One vector is turned by the same rotation once a tick. Each row is the vector after some number of ticks, and that number follows the row.
The counts run from 0 to 93.
[132  96 121 117 120 108 108 142 143 131 108 172 191  82 127 137 125 139
 189]  45
[193 122 161 112 152 130 146 161 134 127 125 123 140 101 159 126 148 142
 115]  81
[147 135 129  91 109  92  96 140 146 130 123 139 191  99 166 142 165 116
 146]  58
[ 98  87 124 116 118  82  89 129 132 113 102 159 169  91 107 103 137 123
 172]  43
[123 135 157 119 116  62 171 140 157 152 118 131 110 167  83 153 131 124
 127]  1
[123 121 124 141 147  70 127 123 105 115 129 183 148  82 100 101 162 148
 144]  36
[149  86 136 109 110  84 102 157 165 145  94 125 164 104 143 150 140  98
 165]  56
[174 120 153 114 121 110 183 147 168 147 139 161 154 156  85 141 112 163
 116]  9
[166 155 149  97 130  79 111 161 139 160 128 130 191 113 164 151 167 118
 131]  64
[136  82 138 129 123  99 161 132 143 112 142 162 135 127  68 122 117 173
 111]  20
[123 124 135  99 120  34 101 150 134 156 104 116 154  96 143 144 149  98
 158]  60
[151 110 150 119 120  84 173 163 157 133 129 144 127 158  77 142 119 153
 132]  8
[146 116 160 125 136  74 168 151 129 146 122 143 117 139  66 108 114 158
 110]  13
[129 103 111 106 120  93 101 144 164 132 103 158 199  90 160 147 138 122
 175]  51
[144 148 149 103 134  58 129 149 133 152 124 127 155 106 173 133 169 113
 139]  65
[132 165 169 127 136  70 173 135 147 150 128 163 120 160  98 136 143 141
 119]  6
[178  79 142 114 136 105 154 178 130 129 133 104 113 100 121  87 141 136
 120]  85
[177 143 167 105 135  86 163 144 108 135 134 127 130 114 146  92 174 128
 121]  83
[109 118 144 117 125  51 110 127 115 143  94 140 168  95 146 126 162  95
 172]  54
[133 135 121 100 117  95  85 134 145 142 110 164 189  89 153 132 152 113
 160]  52
[179 143 164 113 158 119 166 178 118 111 155 157 135  96 152  94 160 130
 108]  88
[192 134 174 110 146 108 157 170 118 139 159 137 147 111 163 115 160 129
 121]  82
[160 139 143 111 143 114 181 145 151 129 133 179 141 145  91 130 134 185
 113]  16
[ 98  87 123 129 126  76 112 125 119  94  95 184 142  92  89 103 122 145
 171]  37
[153 101 171 119 151  95 167 150  93 104 126 124 112  89 138  78 150 127
 131]  90
[173  88 152 113 121  69 138 176 138 146 106  95 132 131 132 127 152 109
 135]  73
[150 166 162 103 133  76 158 137 158 147 128 148 141 151  96 148 147 154
  99]  5
[144  89 143  99 110  85 119 170 173 144  95 118 157 117 139 159 155 112
 160]  62
[124  73 109 127 115 100  86 129 144 122  91 168 172  89 110 128 118 136
 178]  44
[152  90 129 126 142 121 148 139 147 122 125 190 169 103  87 120 114 175
 153]  27
[168 147 165 113 143 112 186 166 157 144 132 185 144 150  94 158 135 172
 107]  10
[149 146 160 115 159  92 161 136 117 117 153 190 169 115  99  98 136 151
 120]  23
[194  99 147 101 152 133 159 167 116 122 140 143 146 114 154 121 132 139
 113]  87
[133  72 125 125 122 105 130 135 118 114 108 167 170  98  71 100 129 162
 168]  32
[129 114 157 108 124  36 130 172 133 159 103 105 134 120 161 125 164 103
 153]  66
[164 109 163 106 140  80 157 171 110 131 143 112 115 111 142  89 159 132
 108]  84
[167 124 139  92 118  96 115 161 157 149 122 129 186 122 155 153 151 126
 146]  63
[199  84 150 105 134 108 148 179 133 133 131 123 136 126 145 121 142 130
 119]  80
[123  93 127 129 119  71 105 151 149 151  89 131 156  95 130 130 146 115
 164]  55
[129  94 144 112 128  48 104 148 150 142  91 115 159 107 137 135 158 111
 155]  61
[186  95 158 103 122  93 135 189 151 141 122 102 137 117 151 134 151 127
 123]  74
[198 119 151 122 132 152 146 167 111  97 133 159 144  94 162 103 150 154
 122]  93
[131  93 103 124 106  98  89 147 157 126  91 133 174  98 136 142 126 128
 168]  50
[150 156 144 129 151  94 172 133 134 129 148 184 152 128 111 102 132 166
 112]  17
[161 105 135 119 119 122 155 140 141 114 134 170 165 127  87 122 122 177
 130]  21
[116 137 131 120 145  96 124 119 117 121 135 193 176  87 124  98 138 151
 142]  35
[185  62 164 123 137 105 153 166  94 106 128 125 104 100 133  90 141 145
 108]  91
[189 100 159 101 118 115 151 176 139 147 131 119 160 110 158 143 135 145
 122]  75
[162 118 162 106 130  50 151 177 122 134 114 103 133 117 134 106 173 100
 132]  72
[113 140 133 112 129  73 106 117 134 128 120 166 177  98 139 123 152 119
 152]  47
[129 133 128 106 118 116 103 140 134 135 114 184 198  95 154 134 147 137
 149]  46
[187  87 149 113 132 142 148 157 100 106 131 136 130 100 144  94 143 135
 131]  92
[120 130 130 110 131 119 115 117 134 118 113 199 201  79 134 117 147 142
 149]  40
[122 173 171 133 122  65 148 144 147 144 126 154 128 169 100 155 144 130
 125]  0
[140 115 151 120 101  78 151 153 166 159 123 136 118 168  79 165 121 141
 141]  2
[146 116 116 111 140 122 132 120 140 105 124 196 183 100 119 128 154 152
 138]  34
[149  95 147 104 117  58 121 166 138 154 111  95 139 117 140 134 165 108
 150]  67
[122  85 120 115 120 109 102 130 131 114 100 189 178 102 102 105 118 150
 164]  38
[133 130 153 129 147  73 146 125 116 110 136 188 144 107  92 102 146 151
 137]  24
[159  91 143 128 128  91 169 145 150 126 123 160 120 153  70 122 115 164
 116]  14
[129  99 144 136 132  84 151 137 125 117 130 177 127 116  66 101 136 168
 130]  25
[144 102 129 106 124  82  98 166 173 129 108 139 190  99 150 165 127 129
 169]  57
[114  94 134 128 139  90 134 142 111 106 125 188 136  94  67  83 132 156
 157]  31
[167 104 181 106 136  62 155 173 110 138 127 110 118 128 148 115 167 118
 115]  78
[131 141 157 153 143  78 164 162 132 139 138 171 125 145  96 115 145 156
 112]  12
[163 126 146 115 121 102 167 155 178 153 132 138 143 168  87 158 119 161
 127]  3
[151 138 129 123 142 119 168 142 135 110 153 197 164 119  95 120 133 166
 130]  22
[142  71 128 129 155 110 164 141 140 103 119 169 149 110  61 104 127 174
 146]  26
[109 139 145 111 127  77 108 126 115 141 108 161 178  97 161 145 163 115
 153]  53
[161 130 178 107 144  73 146 171 115 139 139 126 122 118 151  96 168 115
 112]  77
[158 145 183 105 154  75 131 167 131 152 122 118 147 123 158 125 176 109
 115]  71
[187  72 158 116 133 123 151 178 119 134 132 116 125 111 146 111 138 143
 109]  86
[113 139 145 103 131  57 118 134 147 152 112 140 165 112 168 150 151 100
 143]  59
[108  93 117 111 131  77 107 134 135 137  79 150 160  96 126 129 140 111
 166]  49
[175 143 159  98 145 103 146 172 122 150 143 123 159 115 160 128 161 128
 118]  76
[166  96 146  94 119  86 123 171 148 154 103 109 151 119 138 142 144 111
 150]  68
[176 115 144 110 131  90 177 151 143 134 126 187 161 142  80 122 117 174
 113]  15
[149 156 156 110 144  82 173 145 138 150 136 173 130 153  99 125 135 148
 116]  11
[170  87 164 117 130  81 160 182 138 131 125 105 112 129 136 102 146 141
 117]  79
[ 99 123 130 121 126  60  96 121 118 124 100 158 160 100 126 108 159 119
 165]  48
[140 126 155 118 133  66 166 150 145 142 113 155 128 157  76 145 128 151
 123]  7
[100 121 124 107 130  65 105 124 118 115 112 173 173  85 111 109 153 130
 170]  42
[120 141 159 125 138  78 176 136 119 127 141 178 136 129  85  88 147 153
 114]  18
[105 125 138 127 126  76 135 120 113 116 130 195 155 102  85  92 140 166
 167]  30
[170 156 161  89 133 100 125 155 153 140 127 126 165 113 166 140 165 127
 128]  70
[158 154 146 102 138 101 160 155 171 158 135 156 157 156 106 170 132 150
 104]  4
[154 122 124 112 138 125 150 128 123 119 143 197 183 103 106 118 140 178
 132]  28
[129  97 102 120 111 120 112 127 142 106 105 180 197  93 109 123 131 159
 162]  39
[126 132 141 119 139 105 149 131 119 108 139 193 156  94 107  99 136 155
 138]  29
[167 133 163 117 159 102 153 172  97 117 144 140 116  97 144  84 171 137
  95]  89
[174 117 148 102 125  93 137 167 159 153 118 117 180 131 157 159 145 117
 136]  69
